128 stands for zero in the data rows.
Some points:
[182 120 126 148  61  72 145 130  63 109 162  68  32 102  87 128 156 128
 127 106 220 117 154 130 188 103 154 106 134 118 165 100 160  87 162 124
 116 204  70 165 161 111  85 112 181 125 167 146]
[126  88 123  20 196 122  89 123 134 189 136 110  98 160 133 116 148  82
 114  93  71 147 171 133 123  96 157 146 104  99 111  77 158 132 111 150
  82 178 131 155  73  54  10 162  96 137 120 121]
[155 193 119 151 105 164 158 186 131 176 172 205 147 160 107 145  94 187
 129 137 130 140 185 104 133 158  90 122  74 109 191 164 128 179 157 179
 161 201 185 253  92 110 166 185 147 136 121 118]
[130  97  87  98 123   8 155 179  96 137 147 162 129 130 139 170 111 159
 147 184 170 171 134 123 100 195 217 135 141 135  95 141 140 162  71 129
 120 159 107  93 151 162 158 142  47 185 111 174]
[107 120 207 163 122 183 182 134  65 117 148 125 166 205  69 148 161 120
 118  80 123 137 102  97 133 139 104 129  91 155 110 153 134 166  33 102
  63 115  95  72 175  97 135 221 154 148 147 142]
[116 127 123  87 113 133 127 110  18 182 138 144 219 115 104  99  67 185
  66  62  81  86 125 148 101 103 152  93 112  98 103 110 102  92 120 163
 195 105  66 115 183 187 102  91 130 122 134  87]
[152  56  59  78 118 194 154 131 108  72 156 102 137 136 127 110 157 191
  87 116 123 151 204 103 124 159 127 160 172  97  61 142  88 128 198  52
 138 100 172  99 156 103 155 170 159  74 129 175]
[119  80 113 160 127  65  78 107 151 155 172 135 117  97  69 173 103  66
  90  92 113  98 157  16  66 112 145  69  68 147 148 101  95 171 159 141
 104 100 151  62 125 140 173 139 134  41 124  93]
[112 130 165 142 170  94 124 105 174 108 142 118 141 154 170 118 134 217
 108 122  86 153 161 209 111 100 129 120  55 127 255 111 148 135 191  94
  96 124 145  96 188 126 148 102 144 167  67 193]
[178  94 144 146  79 154 181 122 139 145 123 144 114  67 173 126 122 161
 155 151 101 132 139 127  92 126 116 163 165  69 189  19  60  55  59 124
  66 117  75 126  84  68 172 135 104 123 128  62]
[176 150 108 113 103 124 128 106  86 180  54 200  72 131 173 110  91 128
  74 160 112 161  90 109 229 119 137 129  88 161 105 131  97 119 151 163
 118 100 203  22 145  89 128 135 164 166 166 128]
[177 106 167 109 121 131  58 137 134  79  79  84 177 144 147 145  94  90
  63 220 172 133 128 162  31  73 102  77 186 116 176 167 105 154 107 115
 180 180 157 114 135 113 114 179 184 174 152  74]
[158 170  55 110 100 164 126 137 139 154 183  95 185  96 186 152 212  84
 114 129 121 187 126 119 193  97  97 121 116 164 160 146 153 167 151 116
 192 119  19  72  87 126 149 138  68 144 114 121]
[136 180 104 123 116 140 132 119 172 139 127 133 153 126 170 159 154 107
 115 154 115   0 166 147 147 151 194 168 157 152 150 144 150 134 128 138
  85  99 121 135 131 133 133 160 164 167 127 157]
[154  84 116 223 183 148 164 141 145 193  94 123 167 125 105  99 201 120
  95 222 120 140 142 139 152 145 119  85 131 207  99 111  75 118 150 123
  96 135 124 193 195 170  77 116  62 105 162 127]
[ 53  79  75 138 117 141 163 128 116 176  83  93 173 154 129 173 117  58
 130  40 190 160 131 107 119 122  92 194 174 128 176 114  83 127 158 148
 111 106 173 146 133 166 122  97 130 217 154 172]
[146  93 142 153 147 159  60 113 153 135 140 167 186 112 110 201 134  84
 223 200 128 154 171 143 160 137 113 139  59  18 111 147 174  67  99 162
 162 101 127 133 182 126 134 108 202 137 139 178]
[162 146 166 179 218 157 152 158  66 162 151 139 130 123  67 100  96  97
 126 134  98 158 164 137 139 206 159 145 224 131 154  89 223 130 172  95
 154 115 155  63  61 187 139 133 161 148 135 117]
[116 139  74 128 154 150 135 175 124 117 116  38  37 133 151  83 157 147
 180 105  78 127 154  90 118 159 113  46 148 151 162 182 118  72  45 215
 146 118 145 109 151 148 117 122 144 142  77 116]
[162  99  50  80 100 148 116 116 152  94  86 144 135 133  98  94 125 121
  92 124 139 113  33 105  65 238  63 129  89 135 148 126 239 111 144 135
  84 136  95 139 139  99 116  77 110 117 141 113]
[119 181 133  81  99 193 198 119 180 166  88 102 119 158 135 161  45 117
 209 119 177 137 170 169 132 147 161  23 125 116 113 148 129 162 154  81
 100 120 118  89 146 113  99  89  73  87 173 112]
[117 159  96 129 163  91 136 109 189  51 183 148 163 153 120  41  85  38
 133  94 116 146 124 142 170 177 137 132  95 117  91 158  30  72 139 107
  90 205  98 106 122 154 146 122 143 171 139  78]
[152 142 182 142 105 128 162  27 123 127 118 111 173  81 171 121 120 120
  98 121 142 147 129  95 142  85 155 163 141  90 122 224 214 101 122 134
  59 154 194 160 148 177 129 138  93  90  16  90]
[179 190 109 139 149 121 176 148 118  91 204 113  93 121 111 255 114 104
  79 117  85 150  98 198  97 130  94 173 145 166  70 113  99 138 115 161
 126 107 175 135 161 110  94  56 125 115 114 107]
[ 97 215 108  97 147 108 150 122 172 110  79 133  84 131  34  82  89 114
  81 170 140 138 173 121 110  43  82 174 160 118 132 120 137  86  88 165
 127 115  62 114 116 129 140 153  92  67 129 221]
[137 108 135 191 104 191  64 180 105 118 151  67 119 150 177 110  42 100
 132 139  96 127  40 123 148 128 165 149 145  87 112 104  96 195 166 177
  86 159  94 125 134 141 129 116 104  75 109 204]
[116 144 135 113 113 105  81 116 156 155 151 132  60  60 145 106 153 157
 109 106 151 133 128 181 128 152  21  66 137  66  64 114 122 186 121 123
  54  73 112 135  95 221 106 169 139 179 140 133]
[  0 157 111 156 147 133 129 137 108 127 142 129 139   0 126  99 118 132
 130 158 139 141 103 149 115 138 156 119 138 144 119 145 139 133 138 119
 125 140 137 146 145   0 119 144 153 136 133 119]
[113 133 110 124 141 167 129   0 109 121 124 168  84 176 102 134 151 123
 166 167 177 118  94 149 114 148 156 116 138 149 126  72  85 167 141 146
 184 125 105 169 125 129 138 159 162 143   0 125]
[ 99  75 152 101  96 161 149 182  83  87  77 141 127 125  65 163 154 112
 112 141  78  99 113 145 125  80 123  57  87 155  71 142 125  93 171 111
 101 152 117 131  22 138 190  53 123 173  72 157]
[126 115 110  86 133 146 129 126 166 186 223 186 122 157  94  84 190 167
 148 155 137 133  45 121 126  60 158 122 213 115 149 183 115 165  84 121
  98 155 158 114 121 145 156  39 155 116 190 143]
[134 125  75 144 164  95 143 136  83  45  92 201 134 120 150 138 114  86
 142  96  79  90  94  75 184  82  91  63 156  78 159  93 132 165  76  25
 169 112 176 159 147 129  99 119  77 112 123 154]
[140 118 160 138 106 150  65 165 159 215  99 131  54 111  96 137  98 123
  97  88 107 122 116 101 120 157 134 199 108 140 121 191  86 116  93   0
 187 126  97 144 163 140 122  93 128 143  83 130]
[211 113 149 179 155  58 165 133 134 149 144 127 146 156 129  82  92 126
 176  82 128 128  80 109  68  89 132 100 142 141  80 175 127 104 196 123
 149  20 104 158 101  53 124 150 118 180 133 171]
[119  94 193 153 171 107 126  91 149 136 128 121 131 114 144 137 142 183
 175 108 169  23 144 129 146 140  26 168 150 127  84 139 131 142 151 173
 196 233 143  48 131  79 136 107  55 133 117 118]
[119 140 164 145 180 148 186 151 137  91 100 104  99 135 152 103 204 119
  74 133 191 111  98 145  95 127 197 162  11   6 140 138 115 152 117 162
 206  87 161 142  99 149 146 120 110 115 170  99]
[ 71 179  98 189 102  96  37 118  75  89  75 139  90 217 133 153 174 163
 174 154  81 138 154 138  86  90 136 177 137  79 116 156 151 119 194 111
 107 120 112 140 141 129 147 147  88 132 169  20]
[104 126 158  32 229  84 130 159  55 144 129 119 118 144 212 155 121 114
 160 165 162 125 106 122 152 158  67 148 129 178 154 163 101 108 145 115
  89  99  79 171 116 145 169 121 171  31 138 117]
[156 148 120 129 157 136  75 217 182  90  68 126 183 128 115 102 129 183
 166 102 196 144 155 107 156  54 161 163 122 162  84  67 163 189 111 141
 108 103 136 141 159 130 148 104 182 146  63  28]
[162 131 151 129 142 181 106 114 154  64  69 207 115  63 173 160 157 142
 188  60 118 163 133 149  48  94 185 161 116 214 130 135 138 124 147 160
 158 184 119 140 134 200 129 185 150 118 210 158]
[103  76 190  98 141 147  99  78 169  71 159  96 115 138  93 173  77 171
  78 116  89 153 124  74 216 162 167 111 174 160 145 142 142 134 126 159
 158  67 114 195 136 129 172 131  73 181 202 107]
[ 86 113 208 121  24 107 101 197 148  91 151 213 133 150 139  91 172 102
 121 113 180 138 148 165 159 171 127 129 174 153 167 121 113  83 135 170
 151  71 139 111 108 106  37 126 102  66  84 125]
[138 154 112 137  88 124  69  75  80 102 158  56 162 111 116  94 110 177
 177 164 166 119 150 116 117 134 115 160  57 195 140 106 110  98  54  94
 116 101 198 126  13 139  72  91  96 110 163 157]
[ 85 194 155 122  80  98 117 139 182 180 157  81 141 169 196 124 161 117
 110 121 130 143  84 120 116 137 128  84 140 146  70   7 182  32 107  94
 173 172 182 153 142 128 183 167 148 105 141 161]
[ 97  79 124 135  51  31 210 110 179 135  82  79 140 131 120 100 116 137
 169 141  35 139 121 170 166 139 100 168 129 143 121 124 147 193  99 137
 173 147 115 145  85 144  97 136 216  64 152 112]
There is one direction along which these points spread out most. Take the direction at right angles to it along which they spread out most. Go by this last direction. For each point below, how far along it does it lie, from 0 to 99? 50 is the average, and the first point above lies past it. One standard deviation of the points above along it is 16.
[116 139  74 128 154 150 135 175 124 117 116  38  37 133 151  83 157 147
 180 105  78 127 154  90 118 159 113  46 148 151 162 182 118  72  45 215
 146 118 145 109 151 148 117 122 144 142  77 116] : 68
[178  94 144 146  79 154 181 122 139 145 123 144 114  67 173 126 122 161
 155 151 101 132 139 127  92 126 116 163 165  69 189  19  60  55  59 124
  66 117  75 126  84  68 172 135 104 123 128  62] : 80
[182 120 126 148  61  72 145 130  63 109 162  68  32 102  87 128 156 128
 127 106 220 117 154 130 188 103 154 106 134 118 165 100 160  87 162 124
 116 204  70 165 161 111  85 112 181 125 167 146] : 76
[162 146 166 179 218 157 152 158  66 162 151 139 130 123  67 100  96  97
 126 134  98 158 164 137 139 206 159 145 224 131 154  89 223 130 172  95
 154 115 155  63  61 187 139 133 161 148 135 117] : 27
[162 131 151 129 142 181 106 114 154  64  69 207 115  63 173 160 157 142
 188  60 118 163 133 149  48  94 185 161 116 214 130 135 138 124 147 160
 158 184 119 140 134 200 129 185 150 118 210 158] : 42
[211 113 149 179 155  58 165 133 134 149 144 127 146 156 129  82  92 126
 176  82 128 128  80 109  68  89 132 100 142 141  80 175 127 104 196 123
 149  20 104 158 101  53 124 150 118 180 133 171] : 32
[126  88 123  20 196 122  89 123 134 189 136 110  98 160 133 116 148  82
 114  93  71 147 171 133 123  96 157 146 104  99 111  77 158 132 111 150
  82 178 131 155  73  54  10 162  96 137 120 121] : 71
[112 130 165 142 170  94 124 105 174 108 142 118 141 154 170 118 134 217
 108 122  86 153 161 209 111 100 129 120  55 127 255 111 148 135 191  94
  96 124 145  96 188 126 148 102 144 167  67 193] : 47
[ 85 194 155 122  80  98 117 139 182 180 157  81 141 169 196 124 161 117
 110 121 130 143  84 120 116 137 128  84 140 146  70   7 182  32 107  94
 173 172 182 153 142 128 183 167 148 105 141 161] : 81
[176 150 108 113 103 124 128 106  86 180  54 200  72 131 173 110  91 128
  74 160 112 161  90 109 229 119 137 129  88 161 105 131  97 119 151 163
 118 100 203  22 145  89 128 135 164 166 166 128] : 37
[140 118 160 138 106 150  65 165 159 215  99 131  54 111  96 137  98 123
  97  88 107 122 116 101 120 157 134 199 108 140 121 191  86 116  93   0
 187 126  97 144 163 140 122  93 128 143  83 130] : 35
[ 53  79  75 138 117 141 163 128 116 176  83  93 173 154 129 173 117  58
 130  40 190 160 131 107 119 122  92 194 174 128 176 114  83 127 158 148
 111 106 173 146 133 166 122  97 130 217 154 172] : 33
